[[-53.3  -1.6 -37.5 -49.3 -23.2]
 [-17.6  21.6 -16.7 -25.3  23.4]
 [-45.1   9.5 -27.2 -47.4  23.1]
 [  8.5 -17.1   0.1  -3.5 -19.6]]
->
[[-17.6  21.6 -16.7]
 [-45.1   9.5 -27.2]]

[[-13.5  30.7  -8.7   6.2  -5.4]
 [ -2.6  24.2 -13.6 -21.2 -18.0]
 [ 35.9  -6.1  -8.5 -39.3   4.9]
 [ 19.3 -17.6   6.8   2.2  26.4]
 [-25.4   8.4  30.8  -4.1  -6.0]]
->
[[ -2.6  24.2 -13.6]
 [ 35.9  -6.1  -8.5]]

[[-26.9  20.5   9.8 -23.0]
 [-44.8  50.2  33.8 -54.3]
 [-40.6  42.8  27.8 -46.9]]
->
[[-44.8  50.2  33.8]
 [-40.6  42.8  27.8]]

[[ 20.1  40.3  18.5 -15.0  12.0]
 [-30.5 -24.4 -19.1 -23.8 -15.6]
 [  5.1  10.8  12.5  26.8  -1.1]]
->
[[-30.5 -24.4 -19.1]
 [  5.1  10.8  12.5]]

[[-12.7  13.7 -11.7]
 [ 12.1  -3.9  12.5]
 [ 36.6  53.4  39.1]
 [  2.9 -16.2   2.8]
 [ -1.8   2.1  -0.2]]
->
[[12.1 -3.9 12.5]
 [36.6 53.4 39.1]]

[[ 21.1 -48.2  17.0   0.4]
 [  4.1  -4.5   4.7  -2.1]
 [ -5.2   8.5  -5.5   1.5]]
->
[[ 4.1 -4.5  4.7]
 [-5.2  8.5 -5.5]]
